Rows swapped in pairs by one turn or mirror: which row each one swaps with
pumu: [ -9   1  23  34  21  -2  -9   6  -8  -6  38 -19  11 -15 -11  18 -34 -10
   0  20   5   9  16 -34  14]
dit: [ -9  21  -5   5  -6   0 -36 -31  14  39   8  36   3 -34 -37  12 -12   9
  11   5 -11 -24  26  17   5]
mina: [-12 -36   4   8  38  33 -19 -24 -23  11  -5  10  -8 -29 -11  -7   6 -48
   2  13  -1  -1   4   5  -6]
vuk: [-27  40  16   2 -41  -8  18 -35 -12  14  33  12   7 -26 -21  33  15 -15
  -5  11 -24   4 -20  12  -1]
nadok: [ 15  10  42  23   1 -10 -13  -8  22 -11  43 -24  -3  -9  -5 -24  14  -8
  12  15 -10  26   3 -19  15]
vod: [ -8 -22  11   1  15  44 -25 -18 -23  12   1  21  -6 -17 -13 -21   5 -49
  27  23   2  13   9  21  -9]
rubu: [-10  17 -10  11  -9 -23  -6 -26  -1 -36 -17  30 -37  -6  -5 -22  16  -3
   1  19 -12  14  16  34   2]
Lik: [-38 -21  21 -21 -33  35 -16 -23  18  12  16  -9 -12 -23 -13  -8  11  13
  25  13 -25  19 -19   3  -5]
Vus: [-14  13  -9   4  -8 -16 -11  -4   2 -19  -4  28 -35 -10  24  -2   3  24
 -15   8   5   5  36  35   1]
butif: [ -8 -14  12   0   0  38 -28  -7  -6   7   9  13 -14 -17  -7 -25  11 -49
  45  17   9  22  -4  24   3]
fuf: [  9   4  41  26  -8 -10 -12   0  19 -14  42 -30  -6 -11  -1 -23   2  -7
  17  11  -8  21   2 -21  15]
Tirep: [-53 -21  16   0 -19  31 -29 -18  23   7  22 -13  -2 -30 -36   3 -22 -10
  29  10 -24   3   0   2  -1]
tife: [-41  15  12   0   1 -12 -24 -21  -3  20  25  21  -1 -26  25  37  -8  25
  -7   9  -6  -6  31  16  19]
zub: [ -2   0 -23  34  15   8  -7 -15   7 -26   7   9 -12 -10 -30 -47 -15  -2
   7  -1  13  21  -5 -21 -12]
nubo: [-33  10   2   2  -3  23 -32 -28  18  37  28  12  -5 -35 -33  23 -31  -5
  21   8 -16 -22  25  13  -4]
Bis: [ -4  -4 -29  15  11  -1   3   5  -4   8   3  -6 -26  -6 -17 -30 -11   8
 -23 -16  24 -11   4 -25 -15]
fegag: [-15  24   5  -5 -27  32 -16   7 -12  21  17  24   0  -6   2   2  33 -33
  33   7  15  31 -23  29  -3]
Zis: [ -1  19 -18  35   1   5 -24 -10  14 -27   8  29 -15  -8 -12 -42   0  -6
  24  10  17  36 -10 -15  -4]
sep: [-21  23 -25  11  15  -5  -7 -11 -21  18  21  31   5  -9   5  41 -24  19
  -3  24  22  16  10  -9  10]
Zofup: [-46  -7   9   6 -27  23 -35 -24  26  23  35  -7  -5 -25 -45   4 -30 -13
  11  -3 -13  -9  13  -2  -4]
tel: [  7  26  29  12  -6 -29 -20 -21  19   7  36 -10  -8  -1  10 -12  43  10
   2   2  -7  30 -11  -6   8]
danu: [-19   3   2  30  19   0   6  -4 -54   8  -4  30 -17  -5  -2 -10  12 -34
 -26  -9  12   5  -3  10 -11]
nos: [ -7  20  -9  13  -9  -6 -25 -32  -2  42  -1  32   9 -30 -41  -1 -10   8
  10   2 -16 -11  37  22   1]
tiguz: [  3  -6  39  29  -2 -15 -17   5   3 -10  43 -22   3 -12  -5 -13 -17   1
  -4  16  -5  16   8 -34  14]
loda: [-32   5   8 -22 -52  -4  26  -8   0 -15  20  -1  -4 -21 -13  11 -13   7
  13  17  -5  15   1  29  30]
buti: [-26  37   9  -2 -44   1  12 -20 -11  22  34  25  12 -24  -7  41  13 -17
   1  12  -2   9 -25  18   2]
tep: [-22  10   3  34  19  -7 -11   2 -12   0  31   8  11 -12   2  36 -36  13
 -15  25  19  13  12 -19  11]
Tizo: [-43 -13  25 -16 -27  38 -13 -20  27   8  19 -21  -6 -19 -22  -2   9  -3
  33   8 -27  14  -7   6   4]
vulo: [ -3  -3  29  31   6  -6 -18   4   8 -17  52 -27  -5 -14 -10 -12 -20 -13
   1  18  -8  19  -1 -24  20]
somul: [-23  28  11  12 -27 -32  17 -56   0  -2  26  17  -3 -25 -35   9  22 -12
 -13   9 -18  10 -24  13   8]
luno: [-43 -17  26  -1 -32  35 -22 -18  31   4  21 -20 -13 -35 -30  -7  -4  -7
  22  11 -29  16  -4   1   0]
peg: [-28  19  -8  11   3 -31 -11 -28  -5   6   6  11 -19  18  22   1  42   4
 -23   2  14  22  -5  16 -14]
nis: [  1  15 -16 -10   6   8  18 -18 -40  18   3  36 -40  -9  -6  15  11  -2
 -24   4   8 -10 -10  10  -2]
todo: [  5  14 -16  37  -3   4 -21 -10  14 -28   5  24 -16  -9 -14 -40  -2   1
  21   5  17  34 -13 -17   2]
Faf: [-44 -17  25 -15 -26  35  -9 -18  31   4  27 -21  -5 -20 -20  -5  10  -2
  25   9 -29  15 -13   4   1]
pami: [-40  12 -21  15   0 -23 -15 -22 -13   2   4  22 -15  16  22  -1  25  -1
 -20  -2  25  34  -6  27  -8]
pef: [-15 -11 -19   4 -16 -13  11  24 -12  31   2  -9 -21  16 -33   0  -7  23
  -5 -12  10   5   8  14   1]
Fabu: [-14 -10  13  -2  -6  38 -30   6  -8   6   8  14  -7 -17  -3 -22  15 -52
  40  18  13  26 -10  19   8]
Vanu: [  6  17 -18  -5   4  12  33  -9 -41   9   6  29 -33  -8 -10   9  13  -4
 -26   5   5  -5 -12  -2  -7]
kufen: [ -5  13 -22  29   1  12 -14 -15   8 -22   3  13 -18 -12 -22 -49  -8  -6
  19   9  23  41  -2 -19  -4]
zato: [-70  16 -11  16 -16 -13  -4  -5 -12  -7   3  12  -8  13   3   5  15 -12
  -4   4  19  30  -6  39  -6]
vasoz: [-12 -13   0   1  28  15  -4 -34 -30  26 -10  16  -4 -34  -6  14  13 -17
 -30  12 -11 -21  -5  -2 -15]
lisi: [-16 -11   1   4   8  10   7 -18 -14  22  -2   9 -10 -31   1  28  26   6
 -38   3 -28 -22   0   2 -19]
Dizuz: [-14  -9 -17   6 -18  -5  -1  24 -14  31   0 -10 -23  17 -36   0  -8  22
 -23 -11   5  -1   8   5  -2]
keb: [-36  23  16   4  -4 -14  -7 -13  -7  21  26  17  -1 -23  24  36  -7  30
 -14   4  -2 -13  29  13  13]
Finim: [ 17   7  35  16 -11 -11 -14 -11  24 -10  38 -27  -8  -3  10 -27  19   5
   2  12  -5  19  -3 -19   8]
fuza: [ -1  29   0  14   1 -30 -12 -35   7   6  14   1 -14   8  27 -13  48   4
 -16   3   4  17  -5  -1  -4]
Pezi: [ -3  20  -6  13 -11 -22 -19 -29   2  37  -1  32  -1 -36 -40   3  -4   8
  20   2 -21 -16  30  24   1]
bod: [-25  12   1  27  20   0  -7   2 -17  14  30   7   9  -5   4  44 -35  10
 -16  23  17   6  11 -13   4]
baza: [-17   6 -29  27   8  10 -11 -18   7  -2   6   5 -17  -2 -34 -48 -14 -11
  -7 -13  21   5  11 -23 -23]
maro: [  4  25 -13  39 -12   8 -18 -12   9 -23  11  30 -16 -10  -6 -35   0  17
  23  14   9  41  -8 -14 -14]
sani: [-10  -2 -22   3  -5   0   8  22  -6  25   1 -11 -17  16 -29 -10  -5  23
 -21 -13  16 -10   5  -4  -9]
Buda: [-17 -19   3  -3  26  29   0 -34 -26  19 -13  10  -8 -32 -12  10  17 -24
 -22  18 -14 -17  -4   5 -17]
vupo: [-41   9  40   8   6 -18  -7 -34 -22  30  46   2   8 -15 -10  32 -19  -5
  -7   8 -10   7  12   5  26]
bip: [-18 -17   7   5  23  44 -25 -14 -18   3   7   7  -3 -27  -9 -31   6 -53
  25  18  -1  12   5  19  -3]
Tugiz: [ -8   6   9  -2 -18  45 -32  -2  -6  11  12  22  -7 -11   0 -12  11 -44
  43  24  13  24  -9  25  -1]
lepi: [-25  30   5  -1 -45  24  -1  -5  -8  27  33  22   3 -15   3  39  16 -27
  14  15   5  16 -23  28   4]
mem: [ -4  20   2 -41 -35   5  31 -21 -18   2  16  16 -25 -26 -19  18  -9   6
   1  21 -10  -7   2  15  19]

kufen is swapped with luno
lisi is swapped with sep
Tugiz is swapped with Finim
Vanu is swapped with tife
keb is swapped with nis
danu is swapped with vupo
nadok is swapped with Fabu
zub is swapped with Tirep
loda is swapped with rubu
mem is swapped with Vus

